128 stands for zero in the data rows.
In each game, the first row plays the second. By how much does the first row win? 15 means about a draw, 30 a big win and 0 a big loss. Wins can go round in a circle. Each row has two weighted sums of its numbers, A and B, taken from their middle values. A row wins by its A times the other's B, less its B times the other's A.
106|130|147|118|139|126|118|145|132|162|123|126|130|106|136|141|136|119|127|123|119
151|124|150|080|087|108|135|170|180|130|121|160|139|088|103|104|112|141|122|207|185 ~ 15
114|118|109|103|113|094|158|108|113|044|074|122|142|126|111|102|113|139|150|110|106
165|183|107|094|153|091|133|130|054|160|110|109|136|096|111|077|131|178|156|120|119 ~ 17
110|116|116|138|093|103|095|104|046|089|048|083|131|134|132|087|112|130|118|090|138
114|145|142|140|200|154|150|142|127|108|134|142|132|127|131|134|105|136|147|059|100 ~ 14
115|075|067|056|090|095|091|137|115|170|161|142|124|108|129|110|114|114|093|165|130
137|170|115|110|131|122|095|114|123|082|142|131|118|155|110|135|090|161|175|100|166 ~ 16
180|153|114|171|089|104|144|109|157|140|156|132|136|103|102|083|112|051|121|153|114
141|179|160|131|184|166|112|120|145|162|144|077|118|108|110|158|150|138|176|145|152 ~ 20
102|131|160|151|185|162|152|168|157|162|117|073|113|073|096|133|120|094|118|094|116
127|098|123|108|067|095|105|124|140|133|092|123|147|127|125|124|132|107|086|142|133 ~ 11
163|113|144|140|117|132|121|127|156|129|149|171|139|153|158|171|132|153|149|153|159
161|148|163|151|106|114|090|113|104|131|101|119|148|161|167|179|173|166|159|182|190 ~ 14
084|116|076|102|107|123|048|118|085|145|111|050|123|137|142|124|150|136|191|107|158
130|146|109|144|132|140|078|128|073|120|085|074|171|142|102|089|124|158|175|153|182 ~ 25
127|118|085|098|120|114|144|128|104|089|123|129|125|132|128|098|128|154|111|140|129
136|120|161|149|121|144|117|157|187|139|162|178|168|133|138|155|129|099|110|202|173 ~ 15
141|135|202|199|125|149|085|061|179|143|178|110|144|152|123|182|137|060|184|137|161
108|105|030|017|073|101|153|191|131|018|065|126|130|160|098|049|070|207|098|124|179 ~ 24
149|135|140|167|135|146|106|130|072|095|050|095|128|122|133|095|100|118|124|109|144
141|132|145|116|151|109|163|168|146|163|140|174|180|141|155|120|120|121|098|090|097 ~ 16
171|143|109|081|129|087|115|128|086|153|113|147|134|135|142|126|105|179|174|091|131
120|143|129|076|162|146|128|164|131|142|131|116|117|115|102|106|085|136|098|113|162 ~ 15
168|155|144|125|127|116|135|136|108|151|118|160|124|103|125|137|118|148|125|148|136
120|114|101|121|105|131|134|115|092|108|075|093|113|078|115|098|140|110|102|125|100 ~ 18
118|109|099|125|123|121|140|124|073|073|103|099|075|123|124|097|085|095|116|105|112
145|141|140|103|117|108|114|148|094|108|087|158|171|170|156|117|105|169|094|116|175 ~ 18
118|163|117|110|196|134|190|126|143|114|175|117|136|145|132|146|207|177|146|102|059
140|107|120|136|108|115|096|096|085|122|131|108|101|145|143|145|140|120|147|141|148 ~ 25
069|096|159|100|103|096|131|151|153|118|112|156|145|142|133|133|096|081|028|087|125
099|100|084|092|076|114|126|108|143|081|124|132|139|131|110|119|129|107|113|160|109 ~ 19
137|155|168|155|138|107|097|102|108|154|116|101|104|095|097|104|118|078|081|106|104
133|139|080|122|121|085|125|087|076|122|096|080|140|125|112|094|139|094|132|071|069 ~ 15
082|107|126|146|101|149|160|150|177|118|132|127|133|122|095|086|094|085|112|135|134
145|100|109|132|075|140|105|104|165|153|151|135|125|106|112|125|127|078|124|191|151 ~ 16
123|098|152|174|130|128|112|090|149|135|153|130|095|116|132|163|128|078|126|098|087
102|104|127|111|081|083|129|153|111|076|035|141|198|147|142|097|140|151|100|114|114 ~ 14
132|099|122|106|089|112|053|097|094|143|144|144|123|146|136|148|106|120|131|170|185
187|126|172|114|080|099|078|129|101|110|080|148|138|145|164|146|088|134|076|173|211 ~ 21
117|185|093|102|174|137|100|165|084|145|082|039|160|133|105|097|159|177|173|125|171
135|153|126|155|167|168|163|140|111|131|138|096|098|115|119|119|129|119|152|124|123 ~ 12
143|133|154|117|122|147|112|203|185|209|179|175|169|167|145|127|074|108|082|140|196
116|143|180|161|149|143|135|114|186|145|189|130|139|169|136|188|172|125|169|131|125 ~ 9
156|164|139|172|160|160|135|110|132|102|145|146|113|158|131|144|107|113|169|107|128
117|103|075|089|090|110|121|102|099|119|108|108|111|126|144|127|151|141|144|102|094 ~ 14
169|131|122|142|081|102|125|145|126|172|096|137|147|096|116|095|113|111|117|163|140
120|123|144|096|098|117|180|202|218|160|116|143|154|093|116|125|173|143|102|176|131 ~ 15
130|092|153|122|058|096|142|105|215|066|140|175|141|143|121|133|113|100|099|179|143
172|205|174|112|195|124|113|150|110|213|151|111|170|107|143|137|169|148|122|151|164 ~ 20
173|133|080|043|114|084|105|140|031|118|075|135|127|140|166|133|156|255|172|175|175
141|147|172|195|164|175|137|129|118|095|104|099|125|140|146|145|135|141|169|141|165 ~ 17
106|116|150|168|117|180|104|161|149|123|106|119|158|142|128|116|100|067|091|174|192
104|126|113|105|169|163|154|129|146|102|127|104|067|095|103|131|122|142|160|105|112 ~ 13
129|096|158|153|122|182|164|181|215|101|129|165|135|172|161|182|124|114|128|165|174
089|102|096|090|138|128|133|107|111|091|129|156|118|162|129|130|139|158|125|126|108 ~ 9
107|146|057|083|104|153|126|157|122|141|116|083|137|088|101|066|117|100|105|157|129
078|133|116|163|169|210|125|132|178|158|193|107|163|187|126|158|129|077|160|132|133 ~ 20
109|097|127|116|075|115|109|095|154|143|131|115|106|096|115|113|157|130|120|175|126
104|156|115|090|189|159|154|175|184|131|178|103|133|158|103|142|150|175|191|130|140 ~ 15
126|156|115|095|133|120|172|156|142|090|093|123|136|135|112|084|124|167|147|098|109
117|131|120|092|122|135|064|139|151|198|168|140|139|078|095|106|124|114|104|205|178 ~ 14
165|106|159|133|067|063|112|102|112|111|096|193|127|150|168|157|106|125|100|106|113
124|133|109|119|115|132|140|159|144|150|130|109|131|135|127|105|137|120|143|131|141 ~ 14
132|146|135|102|131|098|163|165|180|149|152|155|192|145|117|109|108|126|108|126|127
117|180|159|166|161|134|171|144|145|091|114|109|173|160|105|115|154|134|136|108|123 ~ 14
107|099|120|114|150|134|159|144|119|098|112|142|136|158|160|144|123|177|170|084|127
153|102|158|141|079|088|125|123|130|138|115|152|134|145|155|146|122|113|104|126|138 ~ 15
100|119|114|106|151|160|151|196|119|120|087|091|149|111|089|049|067|130|082|079|165
130|140|189|138|139|104|176|121|200|075|176|205|135|167|134|160|121|138|104|116|117 ~ 15
112|169|127|100|132|121|105|137|149|096|139|133|174|149|116|117|136|130|124|157|168
091|138|126|168|159|147|118|115|140|128|158|083|135|166|099|130|122|102|172|080|107 ~ 18
140|100|127|109|117|106|124|083|123|086|166|181|149|217|173|182|103|174|193|099|133
133|149|179|217|141|147|112|102|149|086|105|110|103|123|140|151|133|068|133|104|112 ~ 15
119|112|143|159|172|191|165|173|119|147|107|115|135|151|126|123|067|103|097|081|130
148|110|133|147|085|136|150|113|129|116|117|176|120|154|146|118|088|113|100|138|117 ~ 17
112|156|096|119|163|142|114|160|091|196|115|101|168|098|104|081|157|145|148|136|109
118|157|091|100|095|081|159|145|172|091|116|114|126|114|078|095|148|135|173|121|098 ~ 14
116|117|086|094|130|132|148|145|158|136|142|109|099|082|067|078|114|106|093|110|087
114|104|181|141|121|121|143|141|168|116|101|110|138|125|112|118|123|120|090|123|147 ~ 13
148|152|106|133|104|137|086|117|086|129|106|116|118|096|117|085|103|104|079|163|147
095|136|067|138|140|187|176|133|160|164|172|089|111|100|100|090|131|067|122|126|087 ~ 16
098|140|098|170|138|153|133|139|105|105|125|097|163|190|151|116|123|133|158|076|117
138|153|145|162|187|130|107|087|103|164|164|069|069|127|130|172|165|138|205|086|096 ~ 4
112|099|162|156|098|112|141|142|163|106|100|116|186|128|118|116|138|092|100|147|150
101|108|122|138|110|122|136|146|095|104|074|116|160|136|121|074|101|119|078|089|127 ~ 15
118|145|121|109|163|127|080|111|103|129|141|126|140|129|122|123|115|155|148|123|143
176|187|091|101|180|144|163|183|120|160|177|174|136|145|123|114|112|176|143|135|132 ~ 16
133|089|161|118|078|082|092|120|176|096|131|159|167|189|158|162|101|107|134|130|177
144|114|144|088|107|119|071|115|102|148|147|163|142|155|159|154|082|095|078|146|176 ~ 3
110|154|097|115|179|166|216|145|157|125|185|142|087|154|113|119|113|136|149|089|076
152|114|093|165|090|144|129|109|101|099|111|109|138|155|169|131|143|135|174|147|128 ~ 17
109|149|054|054|133|125|147|178|144|170|147|133|147|086|096|058|127|144|080|114|093
074|132|134|092|164|149|134|119|115|131|120|123|197|184|135|155|158|174|179|096|122 ~ 20
151|140|120|176|130|142|124|120|101|119|123|103|086|126|121|141|121|129|184|125|135
086|082|131|122|139|144|135|154|165|138|155|140|182|183|142|147|119|128|135|105|152 ~ 14
101|107|084|093|116|132|157|148|191|107|162|135|136|141|100|137|123|095|126|152|114
151|127|100|108|098|122|099|147|120|184|128|138|130|081|135|109|128|113|076|189|129 ~ 21
183|171|152|134|134|127|144|138|162|162|160|140|101|077|106|127|147|123|113|192|132
147|141|141|176|150|185|182|148|185|170|165|138|119|096|105|117|110|077|141|131|120 ~ 19
141|167|100|135|173|131|118|136|059|188|104|037|109|075|122|107|177|141|144|129|093
180|201|179|161|185|130|111|118|124|189|148|117|149|067|110|108|153|084|082|151|111 ~ 10
119|121|127|111|144|132|120|118|115|142|122|084|095|108|118|145|146|158|188|123|135
089|136|092|111|108|118|124|133|134|122|115|117|147|092|090|092|120|090|091|122|092 ~ 15
142|146|101|119|107|131|111|137|115|121|123|126|118|101|103|119|137|153|123|202|177
156|146|109|070|126|098|107|136|117|166|128|117|112|085|110|131|144|172|118|161|156 ~ 19
115|136|122|135|144|116|135|096|138|116|149|089|096|066|084|106|149|117|123|133|084
118|070|113|080|063|108|155|159|149|058|070|158|119|115|126|104|104|163|106|161|157 ~ 5
128|099|122|149|101|140|116|107|113|137|124|127|104|146|176|174|139|150|169|123|130
147|142|108|082|109|110|116|122|132|124|128|127|105|118|111|097|104|137|111|157|162 ~ 13
133|116|150|117|158|096|189|158|163|161|152|190|165|098|119|099|143|128|087|111|058
120|150|164|153|168|140|152|150|148|165|154|122|140|146|154|153|166|102|127|107|090 ~ 23
119|158|109|097|163|127|163|152|101|136|095|111|123|059|087|070|141|150|121|121|107
106|139|083|070|112|112|128|168|101|109|115|151|146|161|138|113|085|151|104|090|150 ~ 17
115|135|142|169|153|153|125|097|155|145|144|098|136|121|130|163|171|109|143|113|101
218|167|204|129|190|148|145|147|224|225|234|208|114|125|172|240|194|173|148|212|165 ~ 9
147|120|114|071|091|116|158|161|150|124|110|174|137|133|134|125|116|157|111|145|149
110|163|133|145|220|203|179|150|179|129|203|105|103|191|118|152|105|147|216|049|123 ~ 19
116|111|122|117|115|129|153|133|140|133|136|162|149|159|144|135|108|133|103|112|108
143|096|137|119|121|138|133|155|197|173|202|190|139|184|173|208|119|113|129|146|147 ~ 14
072|110|141|116|146|163|153|156|186|131|138|081|120|089|063|102|124|077|094|121|109
138|102|113|093|141|122|141|149|105|134|102|143|093|062|089|076|068|112|054|114|117 ~ 22
141|105|175|142|133|111|191|149|171|135|153|214|156|151|212|176|164|143|112|096|081
079|115|123|124|145|179|161|188|175|110|112|120|139|156|131|122|095|097|118|068|123 ~ 19
116|131|156|183|139|188|124|107|164|125|142|079|116|117|123|134|143|057|071|151|120
127|124|090|076|172|152|146|148|089|104|131|145|110|149|156|149|123|187|134|135|128 ~ 16
120|096|087|118|023|061|104|107|114|124|133|149|129|129|123|110|122|093|094|142|118
097|044|083|083|027|086|117|091|124|049|063|122|113|101|077|072|092|113|106|169|139 ~ 23
095|104|163|172|102|119|125|101|124|082|079|118|144|138|154|155|137|100|120|085|102
140|143|143|147|121|136|130|104|124|097|094|094|108|112|115|116|127|105|123|133|133 ~ 13
162|150|146|122|119|127|120|140|139|138|127|130|123|131|158|137|132|143|109|143|160
126|107|148|187|111|166|067|115|075|162|109|068|094|138|162|174|130|104|138|105|165 ~ 21
169|181|173|158|206|151|182|159|107|149|135|146|136|117|153|156|182|185|163|155|119
104|102|096|128|114|127|133|105|104|113|108|105|140|128|104|090|124|103|156|106|090 ~ 18
135|143|117|091|081|091|080|135|102|056|073|160|163|196|155|113|063|140|090|091|170
161|161|133|118|192|148|114|134|120|190|188|139|051|090|107|149|136|198|180|141|159 ~ 27
158|167|165|143|167|139|130|138|105|126|111|126|148|138|143|149|154|201|165|155|166
164|122|142|149|075|142|073|119|094|106|076|118|138|153|141|111|088|118|132|187|213 ~ 14
134|120|131|158|096|133|119|113|179|114|154|118|114|152|149|162|159|111|183|156|140
151|136|131|098|158|094|173|160|140|169|147|155|137|128|144|153|162|202|146|129|113 ~ 12
158|122|085|052|098|094|121|157|146|150|154|161|143|132|108|114|101|167|134|169|156
138|113|141|102|109|104|093|118|120|158|111|107|129|113|118|138|103|114|123|142|159 ~ 14
140|124|114|134|090|124|097|110|092|120|120|156|139|138|127|120|109|109|139|152|140
120|138|107|121|130|142|110|114|112|154|134|086|134|117|118|142|167|128|135|161|133 ~ 11
066|093|070|130|112|192|105|118|112|152|128|037|112|090|087|085|140|078|100|181|123
129|114|122|118|139|108|181|146|157|162|168|224|195|228|173|168|106|136|132|055|090 ~ 19
121|113|172|125|075|125|065|134|112|081|073|127|156|162|145|140|102|128|098|166|223
165|129|161|138|095|088|130|104|141|129|123|156|137|122|139|122|131|132|117|145|130 ~ 19
129|134|085|068|121|069|125|095|087|081|120|158|149|151|160|132|141|169|123|110|089
097|079|101|106|074|126|113|111|119|110|133|154|092|157|146|143|059|095|095|084|118 ~ 19
134|123|126|171|177|167|165|122|157|159|179|111|111|121|133|154|168|084|113|145|085
124|172|091|124|151|134|176|158|088|093|075|117|160|133|120|063|130|178|119|093|099 ~ 11
106|135|107|087|124|118|129|147|143|132|131|152|166|121|119|114|101|120|074|157|134
073|094|143|153|136|174|148|135|160|114|126|114|128|158|098|126|087|071|128|067|126 ~ 11
121|113|188|172|149|158|142|086|150|137|163|144|096|133|125|167|108|093|133|109|118
154|166|156|145|145|142|153|163|152|163|126|134|127|080|108|119|147|123|092|156|125 ~ 8
147|142|163|155|147|100|159|109|093|113|093|100|070|061|124|112|166|119|111|096|067
139|131|177|183|181|124|166|101|156|194|150|127|161|089|150|161|183|069|119|106|030 ~ 15
159|160|155|100|143|091|100|121|125|133|138|129|127|095|088|100|104|140|124|160|169
156|184|162|127|144|096|158|139|117|124|113|152|132|092|107|086|125|140|096|107|103 ~ 18
159|163|108|132|134|114|106|127|104|200|179|175|158|149|140|119|140|137|124|149|136
139|101|092|103|108|145|123|120|136|166|174|166|103|124|124|122|098|103|080|157|124 ~ 14
120|094|119|136|116|160|177|171|143|122|102|130|088|092|123|111|114|136|113|138|132
131|119|176|133|147|155|154|137|153|093|098|122|084|097|111|147|122|174|135|142|153 ~ 14
099|086|138|144|129|129|121|136|143|103|134|168|122|146|146|134|064|078|066|080|117
137|123|124|095|118|137|150|192|129|127|080|142|126|103|122|087|097|167|098|128|170 ~ 27
155|166|086|108|151|140|120|150|108|166|184|155|127|151|128|110|112|167|142|152|152
129|134|057|062|094|127|118|116|132|117|137|109|077|091|089|075|087|096|116|160|135 ~ 15
133|120|110|076|144|112|106|136|093|124|119|155|117|134|121|118|064|128|083|104|130
094|118|131|115|122|119|160|109|134|107|115|099|124|126|097|122|116|135|134|108|119 ~ 16
170|149|130|129|126|123|143|102|162|143|195|178|130|126|129|123|136|118|109|154|116
110|096|101|099|066|083|089|110|096|085|078|139|115|117|124|088|097|132|101|128|134 ~ 10
112|135|126|131|117|125|085|104|111|067|117|107|148|156|116|110|104|113|155|140|170
102|076|096|141|102|125|087|114|057|166|111|097|159|154|151|119|136|148|121|119|135 ~ 15
147|155|117|115|128|130|112|152|107|116|122|141|126|174|146|136|096|167|162|114|175
097|102|098|119|133|129|138|095|101|106|124|116|074|084|094|086|080|099|125|049|078 ~ 14
106|143|123|122|132|164|102|114|121|112|131|064|075|129|119|126|123|125|167|136|149
161|145|138|141|102|100|137|158|100|135|090|164|157|126|135|090|089|122|096|101|114 ~ 18
166|158|165|183|140|165|136|133|124|096|103|104|092|154|172|159|146|157|190|120|167
186|121|174|168|096|133|145|122|157|112|104|137|095|089|149|152|153|111|140|198|140 ~ 8
131|162|139|126|144|168|146|137|161|098|156|151|164|194|123|131|069|102|155|109|178
142|121|161|139|121|110|167|113|206|118|183|171|130|126|125|150|124|073|104|144|097 ~ 14
162|116|170|131|113|113|174|157|161|134|129|172|109|131|163|164|155|181|083|138|145
119|126|127|102|139|114|140|131|155|190|162|151|137|086|096|108|114|090|086|120|088 ~ 15
095|126|077|087|108|122|086|125|082|120|109|111|141|135|139|122|139|158|159|123|122
118|159|089|114|150|133|108|138|098|121|117|067|123|115|104|107|115|124|175|123|135 ~ 14
132|163|143|171|118|132|096|111|081|104|075|049|097|085|098|080|095|073|124|116|135
119|133|207|169|174|161|150|127|203|174|205|182|167|176|160|196|178|109|155|140|140 ~ 12
143|092|156|145|139|129|109|094|144|144|164|133|121|119|164|189|183|135|165|165|135
126|117|158|135|102|070|127|132|118|093|084|168|143|129|120|100|115|134|080|104|120 ~ 13
121|116|118|136|109|131|086|124|100|111|118|078|107|117|137|134|116|100|132|143|156
123|164|127|143|184|167|169|166|172|177|157|076|132|114|125|149|186|125|167|118|117 ~ 4
140|156|154|160|173|171|169|148|150|182|195|144|121|133|142|147|146|145|169|118|116
112|172|104|129|181|183|204|170|111|107|102|102|130|092|082|057|099|134|106|120|096 ~ 8
144|155|113|143|156|137|121|121|115|138|133|095|097|092|095|115|132|114|138|129|121
099|098|084|092|114|143|101|117|097|107|127|115|102|151|147|153|138|155|151|123|149 ~ 17
175|106|100|168|080|129|149|128|103|147|118|145|114|108|128|107|120|118|142|158|113
150|153|143|147|092|119|091|104|122|114|120|124|162|153|157|138|152|108|143|157|150 ~ 17
100|106|113|145|111|144|125|117|097|109|117|113|123|138|140|112|105|081|100|106|118
146|142|077|163|123|158|097|091|091|102|136|072|107|126|105|117|139|077|170|173|135 ~ 17
108|108|135|137|159|128|151|144|161|176|163|176|138|101|113|146|157|128|122|136|079
082|085|126|102|134|167|175|186|151|113|088|122|141|149|124|128|134|178|162|111|140 ~ 12
138|116|123|163|143|122|136|094|104|156|161|150|101|100|121|105|108|070|097|094|058
133|127|115|140|120|119|134|105|103|096|094|119|091|104|145|140|151|147|171|105|091 ~ 14
066|098|071|094|116|144|125|148|123|107|122|109|122|165|112|124|127|163|168|103|127
135|133|157|125|140|097|162|140|139|123|123|141|127|126|122|165|139|147|143|093|105 ~ 21
153|159|160|129|128|113|113|135|125|125|096|141|114|113|130|139|130|157|137|146|156
155|154|112|117|165|151|135|113|081|144|144|122|096|108|129|119|123|138|155|140|106 ~ 20
098|092|146|176|106|142|095|074|145|133|150|112|130|121|133|161|145|065|155|153|119
150|070|134|097|073|112|093|156|154|149|108|162|156|128|153|151|150|143|118|223|212 ~ 22
083|058|119|107|079|069|105|097|128|111|110|171|156|132|140|129|107|106|098|080|092
085|109|096|139|081|135|078|128|097|121|108|117|120|137|141|125|123|116|096|120|139 ~ 9
157|124|166|139|093|095|149|156|158|105|105|144|121|144|125|112|097|112|117|123|158
148|144|174|099|145|095|159|213|176|138|113|166|159|105|096|107|099|149|094|154|169 ~ 18
112|128|098|075|124|095|148|148|157|123|127|129|172|125|118|091|168|198|156|144|125
132|118|117|084|120|070|117|087|089|083|094|140|161|150|123|112|101|127|119|084|103 ~ 13
174|140|145|139|094|101|156|122|171|099|125|161|166|158|167|146|155|160|156|158|132
099|196|113|109|211|180|122|167|065|152|102|050|135|093|080|062|122|166|130|098|140 ~ 20
113|120|142|121|126|124|049|091|082|137|119|117|187|154|159|150|146|128|118|148|165
110|123|170|147|109|108|158|107|176|057|117|145|132|133|113|136|149|143|162|126|114 ~ 16
114|161|102|104|160|133|146|128|126|177|186|135|114|108|112|113|115|099|118|091|068
172|171|091|134|110|130|122|137|089|118|098|125|141|124|136|084|141|153|135|152|136 ~ 10
113|115|180|157|129|122|114|109|165|160|161|138|156|134|124|152|147|073|116|144|119
162|142|154|161|169|123|134|123|105|152|134|119|099|105|141|147|140|113|143|117|114 ~ 9
112|149|121|105|138|127|178|175|137|119|111|142|160|132|124|090|114|137|109|116|122
126|156|152|170|149|130|155|130|147|117|108|111|136|104|129|134|178|114|168|119|089 ~ 15
118|110|151|147|105|142|096|111|130|076|083|041|089|097|077|122|126|093|144|198|205
104|128|137|124|145|115|187|140|174|066|100|133|127|120|091|102|122|120|118|070|075 ~ 22
112|100|092|109|124|161|187|157|155|088|111|142|156|167|144|125|140|149|123|147|120
154|143|160|186|119|130|195|147|190|127|145|162|140|162|140|165|165|139|175|114|111 ~ 17
152|131|164|158|131|141|087|103|114|140|136|150|123|171|171|191|138|143|133|130|153
154|137|097|093|101|163|096|161|132|156|129|127|109|124|121|137|117|133|100|209|187 ~ 19
083|094|161|153|134|185|140|151|156|082|109|112|137|198|150|180|132|158|175|128|181
106|135|126|122|135|147|118|137|132|147|085|100|151|110|113|118|139|105|091|136|109 ~ 21
